128 stands for zero in the data rows.
Here is a table of points, one per row:
[133  76 110 105 143 161  98  95 139 139 141 129 119 123 129 151 165  59
 165 137 159 178 146  64 136 166 153 100 153 114  99 133 113 131  94 112
 117 136 158 110  77 116 130 136 131 109 136 138 148  46 136 168  84 156
 106 161  97 127  43 127 127  42  71 117]
[118 135 141 158 148 108 125 163 140 101 173 183 162 156 155 142  90 107
  50 183 137  96 121 174  54 141 131 138 181 124 103 155  88  94 166 164
 127 179 165 142 109 176 154  70 125 162 101 151  64 158 144 101 123  56
 127 131 163 135  93 104 144  85 130 121]
[161  86 128 142 122 106 180 112 154 121 122 160 150 119  62  85 131 189
 115 127 138 140  40 130 110  93 165 100 103 140  98 112 169  89  97 119
  96 167 158 116 142 129  51 154 142 150 105 121  93 110 155  85 110 118
 112 103 138 145 111 120 144 163 121 118]
[104 120 143  89 142 148 181 115 110 102  99 160 127 144 141 103 111 120
  85 140 137 138 120 104 158  97 100  90  52  91 170 129  83 108 135 179
 162  81 108 127 133 115 157 117 152 144  81 193 132 135 142 137 107  88
 118  74 108 118 157 139 105 145 110 192]
[162 157 165 137 124 115  92 115  96 139 161  89 179 188 104 143 100 129
 125 117 102 161 151  99 141 133 163 165 168 108  85  44 187 114  97 155
  83  96 111  78 148 109 115 105  90 101 139 161 126 143 127 169 156 119
  85 141 155  95 160 117 141 132 161 157]
[153 141  52 146 128 123 122 105 108 136  79 167  53  67 113 167  85 159
  99 108 151 146 132 153 102 115 142 188 148  83 164 119 164 131  45 150
 118 112 134 133  45  94 188 155 158 132 126  65 153  95 126 117 155  97
 118 118 123 158 112 140 117 113 164 124]
[101 124 115 148 139 110  50  77  78 101 136 130 181 107 146 133 179 114
 125 111 130 146 129 147 176 137  65 160 100 151  77  85 118  83 142  43
 146 141  88 133  93 168 117 151 177 138 162 163 146 153 130 116 151 130
 153  40 134 141  88 139 175 148 115 149]
[ 93 119  95  67 133 136 123 163 140 101 143 153 106 117 113 130 157 135
 132  94 182 151 193 109  43 129 120 131  82 116 137 120 149 115 124 113
 144 102 165 101 153 103 158 123 142  48 100  92 138 158  85 113 161 139
 148 121 117  44 140 168 151 121 117  77]
[149 168 127 151 156 129 117 176  83 100 137 103 116  64 144  86 143 124
 159 131  77  83 120 143 129 152 145 154 159 114 128 128 110 128 157 156
  98  52 146 175 103 140 166 158 139 161 135  55 154  71 133 115 107 174
 130  80 101  97 159 169 177 128  92 123]
[154 158  54 135 101  96 120  98 175 144  42  91 158  92 113 150 153  60
 155 153 154 144 155  56 133 157 163 138 173  99  83 144  93 151 169 107
 121 102 135 179 147 103 106 129 133 143  52 139 154 128  92 124 133 106
  99 156  69 122 134 127 100 132 150 135]
[ 75 129 126 136 111  40 161 126  97 113 154 142 119 135 155  61 130 151
 130 100 152 121 119 147 117 163 119 143 173  92 161 103 113 145 150 126
 126 133  91 133 104 168 120 107 101 172 160 136  49 111  96 145 133 119
 170 169  75 142 122 156 108 172 106 156]
[178 139 129 131 120 106  69 201 163 153 133 145 150 162 142  65 127 129
 134  98 158 101 112 135 107 120 134  65 149 133 202 152 106 133 128 161
 160 141  44 124 152 155  96 108 166 125 131 133 155 108 133 117 153 130
 131 113 137 108  37  48 139 155 138 148]
[129 108 126 140  88 134 159 163 143 128 183 138  31 194 135 166 118 128
 123 146 149 154 192 133 145 138 163 146 148 152 114 124 156 145 137 110
 106 130 165 167 154 141  94 136 153 121  88 186 154 134 174 178 108 196
 142  87 156 168 110 156 123 163 157 126]
[123 136 133 159  91 148 146 155 124 162 145 105 148 108 146  77 127 152
 142 132 120 107 127 165 160 163 147 124 150 100 148 178 172 106 160 157
 166 105  87 100 103 120  96 136  50 147 122 128  72 189 135  53 133 142
  50 105 148 155 107 148  99 142  63  47]
[161  49 130 140  92 165 158 144 140 132 179 128  92 118 165 125  85 131
  96 110 113 158 116 135 163  38 153 146 138  99 146 159 120 185 184  92
 170 124 147  55 109 158 105 158  96 155 140 109 106 133  80 115 160  95
 121 147 162  73  92  96 115 116 131 140]
[ 93 100 148  91 179 121  93 120  83 112  90  61 146 138  49 136 157 113
 147 120  88 128 112 159  76  44  97 116 140 149 143 190 141 139 132 136
  52 121 137 170  92  91 155 160 114 158 130 157 141 160  44 136 141 147
  89 121 156 150 140 150 152 139 145 153]
[139 135 154  59 164 131 168  91  98 177 135 195 106 109 135 165  97 124
 138  93 130 138 125 148 140 129 141 131  67 132 116 127 134  80 168 200
  88  90 134 162 141 167  45 116 158 118 155  49 140 139 153 131 147 146
 174 179 151 116 133 139  80 136 160 148]
[ 56 147 141 143 133 178 118 154 125 123 112 171 108 112 156 186 128 128
 166  83  90 167 133 143 116 120 128 143 104 163 129  88 136 131 139 150
 103 140  75  47 176 112 107 182  97 168  73  52 121 122 173 173  99 119
 143 117 105 149 144 123 142 126 128 168]
[130 163 189 136 124 171 161  90 153 167 136 134 146 121 147 102 121 149
 150 159 167 146 118  89  49  98 109 168 160 146 149 137  57 152  94 111
 164 100 156 145 119 122 138 167  87 112 133 121 160 130 150  92  94 124
 156 100  53 129 126 157 147  91 190 126]
[183 105 142  61 115 163 100 102 157 153  98 158 135 138  55 137 164 122
 134 162  96  48 141 101 159 169 140 153 140 119 149 110 110 158 150 128
 157 158 106 130 134 178 129 129  55  65 183 105 108 114 133 165 112 117
  55 132  98 117 175 115 182 124 132 134]
[ 95 113  81 148 181 111 102  47 134 101 141  98 146 129 148 149  40  95
 155 110  91  61  80 100 149 150 137 100 128 171 151 151 152 144 156 147
  99 172 145 143 129 123 181 166 167  49 156 161 157 170 145 117 170 127
 161 119 146 148 114 154 135 172  60 167]
[142  84  52 150 120 174 102 150  93 113 143 132 115 116 100  95 137 129
 141 155 126 131 120  95 151 125  79 157 134 104 105 166  93 181  41 135
 149 125 135 140 172 131 122  45 142 126 123 107  85 174 154 109  92 174
 118 183  63 132 149 164 152 155 156 137]
[ 90 189 171  99 135  53 115 145 135 121 124  84 136 130 132 153 134 128
  48 146 119  97 166 132 140  82 139 162  61 174 135 168 162 147 111  78
 124 129  60 114 170 141 125 115 145 116 122 129 143  99 184 124 153 118
  96 119  91 151 136 110  51  98 107 144]
[182 137 114  58  61 127  90 147 115 139 147 100 167 168 114  82 144 140
 115 138 159 105 128 145 169 125 128  85 136 163 104  91 167 163 117 151
 156 174 143 139 156  91 176 105 108 118 142 116 131  87 106 134 136 156
 203 125 171 163 178 156  59  49 170 120]
[126 130 174 178 135 131 128 139 154 133 109  87 116  77 138  84 134 148
  45  85 122 139 150  93 144 149 101  57  97 167  76 144 174 133 119 141
 145 141 115 154  43 143 145 129 123 165 159 127 156 149 158 185 108 114
 175 176 161 108 148 104 139 154 108 123]
[ 84 172 114 105 146 138 133 109 132 142  99 131  89 139 162 159 151 137
 125 147 130 175 107 141 127 191 151 169 127 160 135 131 110 120 106 113
 174 133 170 163 165  47 108 151  84 133 134 137 127 109 108  76  90 163
 135 151 184  41 123 125 144 122 137 164]
[131 133 164 124 153 130 138 161 142 144  96 109 146 162 152 186 114 129
 179 153 150 111 166 108 186 117  56  93  58 160 148  83 110 137  83 139
  89 128 165 131  89 153 130 150 147 159 138 166 108 114 155 110 177 104
 104 142 179 157 110 162 172 144 168  90]
[104 157 144 119 154 166 150  90 119 203 112 117 132 109  62 124 132 100
 145 140 148 106  94 178 150 147 176 116 103  88 101 127 145 154 116  49
 102 130 139 118 155 143 175  58 136 110  56 169 151 133  90 134 106 123
 148 159 118 112 110  95 131 100 120  50]
[177 125 168 162 158 145 156 165 156 110 128 132 117 151 198 155 169 165
 120 107 145 175  47 162 116 117  89 104 168  86 100 132 108 119 129 107
 126 149 130 155 167 145 104 125 143  98 174 130 132 142  81 149 157  95
 108 139 114 162 188  95 119 161  53 109]
[ 62 114 102 166 113 100 170 105 158 118 137 134 107 146 156 106 156 138
 173 151  40 118 164 127  70  95 143  65 157 118 159 137 111  54 166 131
 165 145 147  61 141 101 136  57 154 169 144 107 112 102 127 120 146 128
 141  95 136 181 175  52 142 136 139  90]
[183 118 137 186  55 103 142 146 120  39 134 103 167 129 101 167  89 137
 153 133 108  97 139 154 151 167  91 160 108 150 152 100 116  98 155 109
 135 133 108 122 147  88 139 170 155 100 168 165 149 152 118 159  65 146
 151 167 160 124 155 114  54 102 170 114]
These points spread out most along one direction. Take the direction at right angles to it along which they spread out most. Then take the direction at right angles to both along which they spread out most. Go by this last direction. For each point below, how far along it does it lie, from 0 to 99? The average is 50, and the first point in the table lies past the average. One standard deviation of the points above along it is 16.
[182 137 114  58  61 127  90 147 115 139 147 100 167 168 114  82 144 140
 115 138 159 105 128 145 169 125 128  85 136 163 104  91 167 163 117 151
 156 174 143 139 156  91 176 105 108 118 142 116 131  87 106 134 136 156
 203 125 171 163 178 156  59  49 170 120] 87
[161  49 130 140  92 165 158 144 140 132 179 128  92 118 165 125  85 131
  96 110 113 158 116 135 163  38 153 146 138  99 146 159 120 185 184  92
 170 124 147  55 109 158 105 158  96 155 140 109 106 133  80 115 160  95
 121 147 162  73  92  96 115 116 131 140] 53
[183 105 142  61 115 163 100 102 157 153  98 158 135 138  55 137 164 122
 134 162  96  48 141 101 159 169 140 153 140 119 149 110 110 158 150 128
 157 158 106 130 134 178 129 129  55  65 183 105 108 114 133 165 112 117
  55 132  98 117 175 115 182 124 132 134] 79
[118 135 141 158 148 108 125 163 140 101 173 183 162 156 155 142  90 107
  50 183 137  96 121 174  54 141 131 138 181 124 103 155  88  94 166 164
 127 179 165 142 109 176 154  70 125 162 101 151  64 158 144 101 123  56
 127 131 163 135  93 104 144  85 130 121] 58
[ 56 147 141 143 133 178 118 154 125 123 112 171 108 112 156 186 128 128
 166  83  90 167 133 143 116 120 128 143 104 163 129  88 136 131 139 150
 103 140  75  47 176 112 107 182  97 168  73  52 121 122 173 173  99 119
 143 117 105 149 144 123 142 126 128 168] 19
[ 90 189 171  99 135  53 115 145 135 121 124  84 136 130 132 153 134 128
  48 146 119  97 166 132 140  82 139 162  61 174 135 168 162 147 111  78
 124 129  60 114 170 141 125 115 145 116 122 129 143  99 184 124 153 118
  96 119  91 151 136 110  51  98 107 144] 56
[153 141  52 146 128 123 122 105 108 136  79 167  53  67 113 167  85 159
  99 108 151 146 132 153 102 115 142 188 148  83 164 119 164 131  45 150
 118 112 134 133  45  94 188 155 158 132 126  65 153  95 126 117 155  97
 118 118 123 158 112 140 117 113 164 124] 20
[101 124 115 148 139 110  50  77  78 101 136 130 181 107 146 133 179 114
 125 111 130 146 129 147 176 137  65 160 100 151  77  85 118  83 142  43
 146 141  88 133  93 168 117 151 177 138 162 163 146 153 130 116 151 130
 153  40 134 141  88 139 175 148 115 149] 41
[ 75 129 126 136 111  40 161 126  97 113 154 142 119 135 155  61 130 151
 130 100 152 121 119 147 117 163 119 143 173  92 161 103 113 145 150 126
 126 133  91 133 104 168 120 107 101 172 160 136  49 111  96 145 133 119
 170 169  75 142 122 156 108 172 106 156] 49
[ 93 119  95  67 133 136 123 163 140 101 143 153 106 117 113 130 157 135
 132  94 182 151 193 109  43 129 120 131  82 116 137 120 149 115 124 113
 144 102 165 101 153 103 158 123 142  48 100  92 138 158  85 113 161 139
 148 121 117  44 140 168 151 121 117  77] 36
[ 95 113  81 148 181 111 102  47 134 101 141  98 146 129 148 149  40  95
 155 110  91  61  80 100 149 150 137 100 128 171 151 151 152 144 156 147
  99 172 145 143 129 123 181 166 167  49 156 161 157 170 145 117 170 127
 161 119 146 148 114 154 135 172  60 167] 42
[ 62 114 102 166 113 100 170 105 158 118 137 134 107 146 156 106 156 138
 173 151  40 118 164 127  70  95 143  65 157 118 159 137 111  54 166 131
 165 145 147  61 141 101 136  57 154 169 144 107 112 102 127 120 146 128
 141  95 136 181 175  52 142 136 139  90] 44
